Some points:
tensor([ 34, -10, -26,   0, -11,  -7,  21,  56, -40, -28,   4, -23,  34,   7,   2, -49,  35, -41,
         34,   2,   3,  37,  -6,  16,   1, -39,  25, -38, -17,  14,  -1,  52])
tensor([ 26, -10,  77,   8,  -5,   8,  -1,  -5,  56, -38,  18,  58,   3,  33, -38, -34,  12,   3,
         26,   8, -42,  56,  25, -10,  -6, -30,  50,  21, -32,   7, -30, -25])
tensor([ 59,  59, -13, -42,  16,   2,  84,  19, -26, -81,   2,   4,  23, -27,  57, -19,  -7,  41,
        -21, -33, -26, -10,  22, -12,  25,  -2, -53, -47,  78,  23,  -5, -59])
tensor([ -5,  21,   7, -37,  -6,   8, -20,  11,   8, -38, -48, -30, -57,  -7, -23,  55, -50,  27,
         36, -45,  23,  32,  -9,  -6,  19, -36, -11,  41, -81, -67,  -5, -51])
tensor([ 30,  -5, -31,  10,   6,   7,  57,  31, -40,  21, -32, -26,  17, -26,  -3,  -6, -24,  30,
         34,  24,   9,  37,  35,   7,   2,  22,  -7,  51,  -3, -69,  14, -26])
tensor([-85, -36,  27, -21,  44,   1,  12,  10,  14,   6,  17,  18, -10,  -3,  15, -40,  -5,  12,
          9, -69,  20, -54,   7,  11,  21,  -7,  36,   0,   0,  20, -58, -14])
tensor([  1, -35,  59,   3,  44,  -5, -29,  -1,  11, -15,  16, -16, -43, -38,  23, -42,  -9, -81,
        -26, -25, -30, -22, -21,  23,  -6,  63,   2, -14, -13,   8,   5,  -5])
tensor([ -7,   2,  -3, -29,  27,  52, -52, -27, -12, -25,  39, -51,  -5,   9,  41, -16,  37,   7,
        -20,  38,  16,  20, -37,  12, -27, -27,  40,   9,  24, -42,  40, -59])
tensor([ -7,  22,   2, -41, -43,   0,   3,  19, -14,  35,  22,  -9, -25,  17,  14,  -8, -13,  13,
          3,   1,  36, -23,  13,  70,  23, -20,  22, -63,  14,   7, -66,  36])
tensor([ -8, -63,  13,   2, -64, -16, -16, -35, -17,  -6, -22, -57,  15,   8, -65,  18,  33,  34,
         17,   1,  31, -15,  11,  37,  -4, -15,  16,  37,  97,  37, -14, -32])
tensor([ 15,   1, -66,  27, -47, -35,  25,  40,  67, -32,  16, -14, -27, -10, -45,  22, -21, -13,
          6,  19,   9, -38, -53,  68,   6,  15,   2, -53,  29, -22,  -7,  17])
tensor([ 25,  41,   8,  29,  -4, -68, -12,  -6, -75, -40,  11,  19,  57,  15,  27, -39,  -8,  46,
          6,  -9,  -8, -52,  -4, -67, -61, -25, -29,   3,  -8, -30, -30,   8])
tensor([-25,  88, -23,  41,  16,  19, -21,  -5, -12,  -2,  13,   8,  10, -34,  26, -28, -45, -37,
         51,  18,  57, -23,   7,  45,  -9, -21,  23,  12,  12,  37,  11,  29])
tensor([-25, -30,   2,  12,  22, -18, -47,  14,   6,  -7,  35, -32,  55,  20, -52,  44, -10, -14,
        -49,   6,  10,  39,  26, -38, -63,  53, -59,   2, -50,  -3,  -9, -25])
tensor([  0, -39,  43,  64,  85,  43, -27,  35, -28,  -4, -26, -19,  27,  51, -24,  20, -54,   2,
        -44,  24,  10,  -8,  26,   0, -48, -55,  21,   9, -19,  51, -37,   8])
tensor([-22,  18, -16, -44, -11,  70,  26, -31,  36, -11,  28, -24,  14,  69,  -4,  -6, -10, -35,
         16, -26, -26,  15,  50,  11,  19, -14,  17,  17, -18, -32,   5,  76])
tensor([  47,   33,  -34,  -51,  -71, -108,  -14,  -24,  -50,  -13,   66,  -13,  -33,   33,   63,
          36,    7,    3,  -33,  -39,  -42,  -63,   35,  -23,  -95,  -19,  -15,   -1,  -42,    0,
         -20,  -14])
tensor([ -1,  53,  40,   1, -37, -11,  92,  35,   7, -64,  -5,  57, -12,  29,  35,  -9,  56,   3,
        -48, -10,  66, -78, -30,  20, -36,  27,  23,  26, -27, -41,   1, -20])
tensor([ 28, -24, -21,  -6,   5,  17,  14,   6, -21, -36, -14, -19,  25, -24,   6,   7, -45, -58,
         45,  15,   6,   5,  -9,  24,  27,  -9,   6,  -8, -13,  45, -55, -23])
tensor([-24,  40, -11,  56,  39,  21, -33,  -4, -27, -55,  11, -13,   5, -39,  13,  45, -24,   2,
         14,  12, -30,  43,  36, -26,  14,  -2,  15,   4, -24,  -3,  -6,  33])
tensor([ 11, -26, -19,   1,  41,   3,  -3,  44,  35,  -9,  36,  -6, -29, -19,  54, -18,  41,  23,
         44,  22, -41, -11, -11,  56,  13,   0,   3,  18,   4,  39,  26,  -7])
tensor([-15,  41,  74,  17,  18, -22, -36,  20, -10,   4,  19,  53,  58,  21, -25,  39,  -8,  39,
         63, -13, -11,  68,   1,  -1,   5,  48, -62, -66,   7,  48, -10, -17])
tensor([ -4,  57, -26, -39,  23,  35, -25,  39,  38,   3,   1,  -9,  -2, -15,   0,   9,  83,  20,
          3,   0,  41,  13,  21,  16,   5, -20, -29,  -8, -36,   9,  17,  -8])
tensor([ -26,  -99,  -23,   44,   47,   34,   38,  -12,    9,   82,   33,   30,   74,   26,   -9,
          27,  -41,   39,  -76,   -9,  -23,   30,  -32, -102,   11,   53,   38,  -39,   16,   22,
          50,  -35])
tensor([-38, -44,  12,  13, -43,  -4, -32, -37,  19,   8, -37, -10,  -8,  47,   8, -32, -10,  13,
         35,  -1,  16, -13,   1,  21,  26, -54, -38, -45, -10, -44,  71,   8])
tensor([ 28, -40,  47,  13,  13, -31,  29, -47,  29,  -5, -33,  -4,  19, -17,  79,  -3, -29,  29,
         16,  12,  83,  36, -62, -25,  67,   1,   9,  51, -55, -38,   8, -16])
tensor([ -4, -12,  12,  22,   5, -34,  58, -80, -62, -31,  33,  21, -74,  59, -17,  18,  31,  26,
         26,  41,  19, -39,   3,  20,  46,   9,  -7,  55, -50,   9,  -1,  -9])
tensor([ 97,  -4, -67,   3,  24, -10, -14, -70,  26,  42, -32,   1, -44,  33,  -3,  11,  20,  17,
         39,  -8, -27, -44,  25, -56, -60,   2,  51, -15,  25, -21, -55, -14])
tensor([-13, -44, -45, -52,  71, -20,  21,  12,   6, -34,  31,  -9, -29,  19,  -8,   8, -28, -30,
          6,  -2, -17,   6,   7,  34, -22, -18, -34,  18,  32,   7,  41,  27])
tensor([ -2,  41,  32, -15,  43,  17, -14,   0, -11, -12,  15, -60, -29,  16,  -8,  14,  -8, -26,
         -8,  44,  31, -20,   5, -41,  31,  49, -31,  11,  41,  13,  40,  51])
tensor([-45,  -5, -15,  -4,   2,  -8, -16, -58,  25,  -2,  -4,  41,  16, -61,  28,  14,  36, -55,
        -26,  15,  -5,  45,  37,  67, -24,  17, -11,  11,   8,   1, -26,  21])
tensor([ 25, -19,  21,  -8,   5,  59,  81, -14,  41, -46,  82,  53, -59,  -5, -17,  37, -57,  18,
        -54, -34,  30, -46, -29, -34, -19,  -2, -52,  32,  36, -56, -24, -27])
tensor([ 56,  -7,  -6, -69,  18, -13, -21,  21, -15,  28, -65,  -9,   4,  33, -41, -39,   8, -54,
         21,  -4,  32,  34, -37, -17,  -2,  -8,   8, -11, -12,  30,  50,  21])
tensor([ 85,  92, -70,   7, -19, -52,   0, -38,  20,   5,  38,  21,  10,  11,  13,  13, -41,  -1,
        -52,  41,  -5, -73,   7, -53, -46, -46,  13, -32, -24,  24, -51, -57])
tensor([ 28,  -2, -23,  41, -51,  27,   3, -17,  12,  25,  15, -17,  -1,  13,  -7, -57,  -1, -32,
         24, -15, -27, -49, -82,   5,  19,  24,  14,  -6, -14,  22,  36,  21])
tensor([ 14, -24,  -9, -28, -43,  14, -51,  -8, -29,  -4, -15,  39,  28,   5, -27, -21,   8,  -1,
        -31, -46,  58,  29,   5, -26,  57,  35,   4,  73, -11,   7,  29, -75])
tensor([-13,  25,  21, -37,  -1,  55,  15,  -4, -23,  16, -49,  48,  14,  -2,  -3,  19,  22, -54,
         46,  15,  -3,  -2, -27, -30,   2, -11, -22, -36,  48, -17, -20,  36])
tensor([ 16,   7, -17,   3,   1,  44, -14,  43, -52, -12, -41,  30,  19, -16, -41,   0,  24, -40,
         -5,  -6, -48,  17, -16,  15,  42,   1, -34,  27, -23, -36, -33, -19])
tensor([-47, -19, -76,   0, -27,  -8,   8,   6, -18,  42,   5, -50, -10,   0,  42,   1,  22, -21,
         18, -36, -17, -52,  24,  35,  33,  25,  13,  18,   6,  13,  -1,   1])
tensor([-61,  31, -37,   1, -29,   2,  38,  11,  11,  61,  26, -13, -36, -33, -15, -73,  14,  -3,
         18,  -2, -24,  10, -53,  22, -14,  -3,  -4, -35, -22,  26, -38, -27])
tensor([-37, -11,  51,  -4,   0, -23, -46, -48,  -7,   3,  68, -45,  18, -33, -39,  37,  22,  44,
         -2,  22, -14,  -7, -38,  36,  60,  11,  19,  17, -19, -13,   4, -38])
tensor([-15, -19,  21,  33, -24,  25, -11,   9,  -4,  30,  39, -47,  49,  29,  -5,  -9, -28,  26,
        -94, -11,  -2,  -3,  39, -82,  -8,  26, -56, -68,  35,   8,  32,  -2])
tensor([-22,  12,   0,  15,  32, -40,   8, -25,  59, -16,  44,   7, -13,  23, -36, -26,  -4, -19,
         37, -33,   4,  93,  -2,   4,  -1,  29,  19,  28,  51, -35,  44,   0])
tensor([ -2,  23, -19, -45,  36, -45,  19,  39,  20,  48, -32,  14,  24,   5,  32,  55,  -8, -18,
          4,   0, -58,   3,   6,   4,  60, -31,  27,   6,  -2,  37,  28,  14])
tensor([-34,  17,  -6,   6, -31,   4,  22,   2,  19, -43, -60, -22, -38,  -8,   3,  13, -31,  32,
          2, -13,   2,   9, -24,  -1, -17, -19,  47,  18,  -6,  97,  43,  12])
tensor([ 24,  12,  -7,  21,   6,   7,   9,  35, -54,  47,  15,  28, -46, -44, -58, -13,  46, -47,
        -39, -16,  -9,  36,  60, -46,  65, -31,  50, -26,  -9, -13,  -2,  39])
tensor([ 29, -21,  21,   1, -29,  97,  -4,  11,  13, -14,  19, -12,  11,   3,  33,  76,  46, -10,
         49, -17,  24,  19,  21, -33, -27,  39,  -5,  14,  -7,  -6, -11,  -4])
tensor([-29, -46,  14, -45, -34, -19, -18,  -7, -18, -62,  24,  21,   0, -45,   3, -29,  18,  20,
        -48,  10,  -1,  46, -52, -24,  14, -70,  17,  -6,  24, -21,  14,  30])
tensor([ -7,   5, -15, -57, -12,  11,  -9, -18, -20,  27,  -2, -14, -33,  26,  16, -64,   4,   2,
        -33,  36,  23,  -8,   6,  64,  31,  44,  61, -52,  18,  -8, -43,   4])
tensor([-27, -24, -20,   3,  26,   9, -31,  -6,  20,  -6, -11, -13, -28,  30,   1, -21,  19, -14,
        -23,   2,  44,  12, -35, -20,  27, -20, -40,  34,   3,   1, -61,  17])
tensor([ 45,  -7,  24,  -2,  28,  24,  26,  29,  16,  61,  -1, -32,   0, -32, -16,  27,  -7,  18,
         -1,   9,  36,  78,  -9,   5, -27, -15, -28,   8, -33,  49, -31,  44])
tensor([-56,  28, -32,  14,  25,  10,  20, -35,  -6,   5, -38,   1,  -7,  15, -60,  -6,  42,  36,
        -17,   2, -18,  -8, -40,  47, -13, -13, -46,  48,  25, -15,  21,  -9])
tensor([-38,  25, -22,  -7, -10, -36,  28, -12, -20,  35, -32, -56, -23, -21,  32,   2,  -5, -49,
         11, -28,   4, -14, -34, -10,  -5,  14,  11, -32,  87,  23, -41,   3])
These points spread out most along one direction. Take the direction at right angles to it along which they spread out most. Go by this last direction. For each point below, how far along it does it lie, from 0 to 99? The average is 50, and the first point in the table lies past the average. One standard deviation of the points above along it is 16.
tensor([ 25, -27,  11, -17,  45,  -7,   8,   3,  12, -24, -13, -40,  10,  -4, -22, -21,  -5,  64,
         34, -46, -20, -10,  12, -18,  56,  11, -20,  -4,  26,   2, -22,   5]) 47
tensor([-47, -53,  14,  22,  -6, -25, -17,  -1,  30,   0, -23,   9, -22,   9,  -9, -30,  -7,  -7,
         33,  63, -19,   5,  84, -48, -32,  40, -51,   6, -70,  -8,  16, -31]) 37
tensor([ -3,  20,  12, -24,  28, -16,  11,  11, -18,  13,   2,   3, -40,   0, -36,  17,   1, -10,
         -8,  54,  13,  35,  -2,   6,  21,   5,  65, -44,  16, -35,  41, -32]) 56
tensor([ 42,  52,  20,  12, -59, -47,  11,  57,  12, 101,  51,   9, -38,  82,  56,  13, -49, -42,
        -32,  13, -44, -73,   1, -25, -37, -52,  26,  41,  35, -28, -24, -67]) 34
tensor([  5,  -3,  -7,  71, -15,  -3, -28,  44, -21, -29, -38, -48,  25,  52,  21,  44,  31,  39,
        -25,  23, -32,  78,   2, -48, -20,  50,  20, -19, -33, -10,  -4,  27]) 31
tensor([-28, -13,  -5,   1,  -1, -11, -44,   3,  36, -19,  -3,   5,  18, -31, -18, -16,   6,  -5,
         56,  36,  70,  -5, -11, -19, -27,  25, -33,  30, -18, -10, -17, -18]) 50
tensor([ 30,  33,  10, -44, -50,  44,  52, -24,  12,  -2,  21, -12,  33, -78,  -2,   3,   6,  40,
        -22,  51, -36, -24,   8,  -2,  34,   1, -51,  -4,  -3,  53,  -1,  53]) 51
tensor([-27, -35, -13,  -1,  -9, -30, -39,  58,  49, -54,  -1,  38, -28, -26,  -5,  22,  32,  -1,
         43,  22,  19, -35, -26, -16,  22,  -9,  26,  12,  47,   7,  16,  41]) 64
tensor([ -8,  14, -34,  26, -11,  40, -41,  -7, -25, -12, -30,  11, -74, -48,  20, -18, -43,  14,
         -1, -25,  -3,  11,  38,  61,   2, -12, -49, -62,   0,  20,  16, -17]) 62
tensor([ 37,  29,  25, -16,   8,  18, -27, -16, -22,  40, -42,  12, -45,  -7,  43,   7, -27,  16,
        -19, -15,   4,  53, -37,  23,  -1,  55,  -6,  17,  24,  21,  19,  40]) 56
tensor([-32, -43,  62, -32,  12,  30, -32,  12, -23,  19, -18,   4,  60, -15,  -1,  -4, -48,  54,
         14,  61, -79, -19,   0, -27, -84,  44,  38,   2, -24,  -8, -18,  22]) 33
tensor([ -4,  -4,  51,  46,   9,  19,  54, -27,  13,  10, -42, -28,   9, -16,   3,  34,  47, -37,
        -12,   6,  -8,  17,   7,   8,  25, -54, -19,  -9, -22,  34,  34, -44]) 51
tensor([ 98,   0, -13,  52,  -7, -28,   0, -29, -39,  70,  30,  74,  26,  -8, -15,  34, -34,  21,
         14, -45,  36, -41,  43,  17, -68, -49,  21, -12, -19, -42,   6,  28]) 30
tensor([ 27,  44, -23,  -8,   4, -30, -25, -20,  63,  29, -57, -25,  69, -23,  -6, -25, -18, -59,
        -46, -35, -31, -17,  25,  32,  15, -13,  63,   0,  27, -19, -14,  14]) 61
